Each path below is one point turned by a fixed rotation once a step. After each direction that follows a path, write how fast that rotation turns it, in degrees a step (0 if it stays still).
Each turn is a multiple of 5 degrees from 10 to 175, or 0.
Each row of a path follows its step; steps can be skipped.

step 0: [  0   5 -11 -21  25  -7  26  -5  29 -10  16  18  11 -15 -24  18 -14  20
  17 -11 -20  10   2   8   3  29  10  -9   6 -14   8 -18   8   4 -12 -11
  -7  21 -17 -31 -11  -6  -3  -3  -9  -4   5  11  11 -28  -8   4  -3  23
  -5   4  -9  -8 -29  19 -11   2  -6  15  -2 -10 -47  -6  14   0  19  26
 -16   8  11]
step 5: [ -4  20  -1 -20  -5  21   1   0  24 -16 -35  -6   8   7 -40 -16 -14  15
 -16 -26 -15   0  16 -21   6  15  10   4 -13   7   7  22  27 -34   7  32
   2  -1  -2   9 -13  -1 -24  -6  -3  -5  -2 -22   6   5   5  -8  16 -10
  27  28  16  -3  -5   5  12   8  -6 -10 -14 -10  -2 -13  18 -23  13   7
 -14 -15   6]
step 10: [-30 -12 -23 -10  13   1 -28   9 -13   8  -6 -26   7 -16  -2  10   0   4
   3 -11   3  17 -20  12  -1  12 -13  10 -12  17 -12   7   3  -4  10 -14
 -13   6  -2   0  13  13  18  11 -34 -15  27  -6 -16   4  -1 -29  14  10
  22  26  -5 -11  14 -11  22  -1   3  18  38  -2 -23  -7   9 -15  19  -1
  -8 -39   4]
step 11: [ -4 -17 -16 -15  13   3   9  -7  -1  10  23   1  17 -13  14  19  -2   7
 -18   4  28 -12  14   6 -13  -9  -9  -8  12  -2 -19  17 -10  28   1  10
   2  -3 -33 -17  29  -4  18  18   3   9   7   3  -7  -3   2 -14 -10   3
  19  -3  -8  19   0 -16 -33  -8  -5  13  20 -21 -34  -1  -9 -10 -27  18
  -1   4 -47]
step 12: [  7 -10  29   3   4   7  29 -11   6 -23  -7 -28   6  13  41  35   3   4
  19   7  -4 -19  -3 -10   3   2  10 -12  -2   0 -28  15   5  10  14  -9
 -22 -13   4  -3   3   6 -13   6  16 -21  28  34  12  -6  -2 -24  18 -15
  -6  19  14 -13 -16  16  -5   4  15  17  10 -12  11  -5  -6 -12   8  23
  -5  14 -22]
step 19: [-19  -7  15   3   3   3  13 -18 -14   9  -8   0 -10   8   4  12  -7 -18
  12 -16  -4 -12  -3  28  -5  37   9  11   8 -49  -5 -16  -1 -41 -13  -9
   8 -22   6 -14   8  -1   1  -1  -1  -4   2  -9 -25   1 -28  10  -5 -19
  -1  21 -15  27   3  -5 -26  16 -14 -27  -4  -7   1 -10  -4   2  10   7
  19 -17  29]
step 20: [-18  10  -7  -2  22  19  30  18  -7  21  16 -14 -18  21   5   8  16  -8
   9   1 -18  -7  -9 -11 -40 -13  -9  -5 -11  -3  -7 -11 -18  -3 -19  -4
   2  23  14   6   0 -29  -3  11 -12 -28 -37 -21  -6   9   5 -26  -5  -6
   1 -23 -27  23  18   9  -8 -15   9  -2 -18   4  -4 -16  -6  -5  20   4
   2 -21   7]
step 23: [  6 -17  22 -13 -19  39  10  21  -9 -27 -31  -5  10   1  -3 -11  -3  10
  -2   1 -22  -6  32 -18   0  -6   2   3   8  38  11  -3  -2  14   3   8
  -5 -28 -23   6  15  30  19  22 -17  -4   8   5 -10   3  16  10   1 -20
  11   4  17   1  27 -13  -7  -1  18 -19 -13   5 -21  -7   9 -21   2  18
   3   5  13]
step 24: [ -6  16  12  15   0 -14  -9  16  -4   1   0 -14 -20 -10   5   6   1  19
  -3 -14  15 -29  19   8  17   5  22   6  17  24   7  19  28 -14 -24   3
  18 -23  15  14  23  18 -14  -9  14 -15  10 -18 -37 -18   7  -3   1   3
 -34 -17   6  -9  29  -8  -4  10  -4 -11  10 -11  -4  -2  -4 -23   3  18
  22  -4 -25]
Speeds:
[ 5  4 -3  4 -1  1 -5 -8 -1 -3  8  0  2  3  0  5  0  4  0  1  0  9  2  1
 -1 -1  0  2 -2  3 -1  3 -3 -2 -1 -2  5 -2  4 -3 -3  1  0 -4  2  7 -4  2
  4 -4 -6  1  6  4  5  2 -3  1  1  4 -5  5  0  4 -2  1  1  0 -2  2  7  4
 -1  8  3]
25
[  1   2  -1  -5 -10  -6   1   1  -7   3  -1  -2   0  -3   1  -1   3   1
  -1   3  -6  -1   1   1  -1   2  -3  -3   2   3   5  -6   3  -1  -2   2
   5   3  -5  -4   4   2   4  -4  -2  -1   1   2  -2  -7   5   7  -3   3
  -1   0  -3  -5   1   5   3   2   1   1  -5  -3   5   8   2  -5   7   0
  -2   2  -4]
45
[-1 -2 -5 -4  1 -5  0 -2 -5  0  4  0 -6  5  1 -2  4 -1 -2 -5  9  6  5 -4
 -4  4  2  1  1  1 -3  2 -5  2 -6 -1  4 -4  2  3  2 -1 -1  2  1 -3 -3  5
 -3 -3  2 -6 -2 -5 -3  6 -2  2  4  3 -2 -4 -2  0 -3  1  0 -1 -4 -8  0 -6
  0 -3 -7]
80
[ 0 -2 -7 -3 -2  0  0  4  4  7 -2 -7  0 -1  2 -1  1  4 -5  0  1  5 -5  7
  2 -3 -8  3  1 -1  0 -2 -2 -2 -3 -1 -2  5 -1  1 -7 -4 -5 -3 -1 -2 -2  2
  3  0  3  0  5 -3  4 -2 -3  2  1  0 -3  9 -2 -6  3  9 -1 -2  0 -4 -1 -3
  0 -2 -2]
65
[ 0  1  2 -7 -2 -3  3  1  2 -2 -4  4 -7 -1 -1  6  4  1  8  2 -1  1 -1 -2
 -5  1  0  4 -1 -1  1 -2  1 -2 -4  1 -1 -7 -2 -2  6 -4  0  1  2 -1 -2 -2
  4 -1  3 -2 -1 -5 -2 -9  2  1  1  0 -9  0  1  2 10  3 -2  2 -2 -1  2  7
  3  6  1]
90
[ 5  2 -2  1 -4  8  4  0 -3 -3  4  4 -1  2 -1  6  1  2 -5 -2 -1 -1  2  0
  4  6 -6  4  0  6  6 -2 -4  3 -6  1 -1 -3 -5  0 -7 -4  2  2 -7 -3  3 -4
  1 -2  1 -4 -1  0  0  0  5 -2 -3  4  2 -1 -6  6  4 -1  6 -4  2  4 -2  1
  1 -6  2]
140

step 1: [  3  14   7   5 -18   8 -18  -3   7 -13  -4  15  30 -39 -17  11  22   8
  23 -11 -13   1  -8 -24   2  -5 -14  -7   2 -34  -7  10  39   4 -21  13
   7  -3  -9  15 -10 -14  10 -25 -19  -4   7  -1   2   0   7   6   9   0
  17 -12 -16 -10   2  13  14 -22  -5 -20   1 -38  28 -24  25  15  -2   0
   1 -13  25]
step 5: [-10  38   4  -6   5   4   0   4  11   3 -19 -32   3  24  18  -9   0 -12
  -7   8  -8  14  26  38  19 -16 -30  15  -2  22 -14 -23   8   6  27   1
   1  14  -6   5   1  19 -25  -7  13  -9 -28   8 -14  -5   4   6  -4  27
  21 -20   4 -18  -3 -33  -7  20  -2  -3  -3  13 -10  -9 -14   2  24  16
  19  -3 -12]
step 6: [ -8 -24 -13   3  -8 -19  21  -2  -4  35  -5 -10  12  -9   8 -12 -22   0
 -12   2  -2 -11  12  23  28 -12 -31   4   6  16 -18  -1 -14   7  -5 -28
 -12  -1   8   4  -7 -23 -11   0 -26   4   0 -17 -13  43  19   3   8 -13
 -29  10   6   2  -7  -9   6   7 -24   7 -32  38  -1 -18   9 -15  14  -2
 -10 -12   8]
step 8: [-20 -14 -12  15  34 -16  -2 -12  21 -30  24  -6 -14  21   5 -18   7  -2
   5   6 -19  -8  20  -9  11 -17  24 -28  11 -25 -16  -9 -25  10 -17  -6
   5  -6  38 -13   3  36  12  10   3  -2 -16 -22  24  -9 -11  11  -8 -17
  20  -6 -10 -15   4  -7   4  -3   7   6  30   7  11  13  12   0   2  13
 -12  -4  14]
step 13: [ -2   2  15 -26   8 -11  16   3 -28   2  -8 -25  -5  -2  26   8  -7  19
  19  21  -4 -15   4 -10 -21  32  18  -8  11  11   2 -22   3  16  -1  -4
   8   2  -9  28   3 -24  -6  19 -17  16  39  28 -20   0  -7 -10  13  18
 -18 -19 -14  -2 -10  -2  -6   2  24   6  25 -13 -30  11   3  -2   2 -25
  20  13   7]
step 16: [  2  -9 -18 -24  37  20  -7  21 -15  -8 -19   0  20  -7  -2   0  14  -8
 -18  -7  30  -9 -15  -1  10  29 -24  -4  -1 -42  -6  14 -23 -29 -10  23
 -15   8   9   5  -9 -20 -18  16  11  -2 -15   0   8   5 -14  15  19   1
  17  10  -3 -29  -8 -23  18   1 -13  12 -17 -17 -20  -4  -8 -12   0 -14
  11 -16  -1]
step 21: [  6  12 -25  21  12   1   4   3  -5   5   1 -21  16   1 -12 -12  -4  -1
 -16   8 -21   6  43  22   4 -15  -9 -26  -3   2  25 -25 -19   7  15   2
 -10 -18   8 -11  20   3   1 -19  -1  -3  -2 -10   2  10 -28 -26  -5   9
 -16  -2   9  13  15  12   1 -30   8   2  -3  15  29  29  10  34  15 -23
  20  26 -12]
step 22: [-24  29  -6 -30  -4  13   2   4  -5  22 -19   3   7   5   1  -1 -10   8
 -22  -9   1  25  21   5   0  -7 -10 -31  10 -15 -13 -27 -27  12 -16  19
 -28 -18  -1  10  13 -13   3  -6  -3  23 -15  12   4  16 -19   6   7  -1
   8 -12  17   0   8  -7  -8  -2 -10  -6 -12  -9 -30 -26   2  -5  -9  36
 -23  21 -35]
step 23: [  6 -23  10 -11  -4 -24   3  -3   5  -3 -17  -1  -3   6  19 -19 -12  12
 -18 -11   6   2   4 -13  15  -9  -1  -9   1   6  -1  -3  25   0  -3  -5
   5  12  29   4   5   1  40  -9  -2   6  18  22  -8  19   4  -4   5 -19
  39  16 -10  -3 -51  19   0  24 -12   9   3  38 -10 -17   9  -3   8   2
 -23  16 -35]
Speeds:
[-1 -3 -3  5 -1 -3 -7  7  3  7  3  5 -1  4  2  1  3  2  6  2 -7 -2  2 -3
 -1 -1  7  3  1  2  0 -4 -1 -2 -4 -3  7  0  1 -6  1 -9  8  4 -1  3  0  2
 -2 -2  3 -2  1  2  0 -6 -3 -2 -1 -3  5  3  2  3  4  1 -2 -4  3  1 -5 -1
 -1 -4  1]
65
[-8  2 -6  3  4 -1  5 -3 -3  5  0  3  0  5  3 -2  1  2 -5 -5  1  2 -7  2
  3 -1  0 -1 -6  0 -3  2  5 -6  0 -8  0 -1 -3  1 -3 -1 -3 -1  3 -1  3  4
  8 -2 -2  4 -3  3 -2 -2 -1 -2 -3 -9  2 -4 -1  0  3  5  1  2 -2 -3  0 -2
 -1  0  8]
35
[-2  2 -3  4  2  0 -4 -5 -4  3 -4  0 -3 -1  3  1 -4  2 -3  0  6 11  0 -1
  0 -1 -3 -2 -1 -6  1  2 -4 -1  1  1  1  5  5 -5  7  0  8 -2  1  3  3  0
  3  2 -2 -3  5 -3  6  4 -2  1  3 -4  2  4  3 -3 -2 -6 -1  6  2  6 -7 -1
 -3 -3 -1]
55
[ -1   2  -3  -3  -6   1  -2  -2   3  -3  -4   0  -2  -2   3   0   4   4
  -6   3  -1  -4   1   2  -1  -2   3   2  -2   0   6  -2   9  -5   2   0
 -10  -1  -8  -3   5  -2   1   1  -3  -6   3   0   0   6   0  -4  -2  -1
   1   1  -5  -5  -3   6   5  -2  -2   2   4   0   1   7   1   5   1  -4
   4  -5  -1]
130
[-6  1  2 -7  1  4  5 -2 -4  2 -3  2  1  5 -5  0 -5  3  2  7  0 -3  3  0
  2 -3  4  0 -3 -4  0 -1 -4  4 -4 -1 -1  8 -3 -3 -4  7  3  4 -3 -6 -1  3
  0 -1 -2  0 -2  0 -1 -3  8 -1 -1  1 10  1  2  1 -6  0  0 -1 -3  0 -2  4
 -1 -7  2]
130
[-9 -3  4 -1 -2  3  6  1  3 -3  3  2 -2 -2 -2  4  3  9  3  1  7  3 -4  4
 -6 -3  5 -1 -1 -2  5 -6 -1  6  1  3  1  4  3 -1  2 -1  2  2  0  4  3  1
  2 -1  3 -2  5 -1  3  4 -1  0  4  2 -2 -3 -3  0  5  8  0 -1 -3 -6  1 -2
 -2  7  1]
25
[ 3  3  1 -1 -2  0  1 -2  0  6  3  2  7  3 -5 -2  1 -3 -1  3  9 -3  1 -1
  9  3  5  3  3  5 -2 -4  1  1 -5  0  3 -2  4 -4  1  1 -4  6 -3 -3  7  5
 -2  1  0 -7 -2  2 -3  6 -4 -1  4 -5 -3 -1 -3 -1 -4 -2  1  5  2 -1  1 -6
  0  2 -1]
100
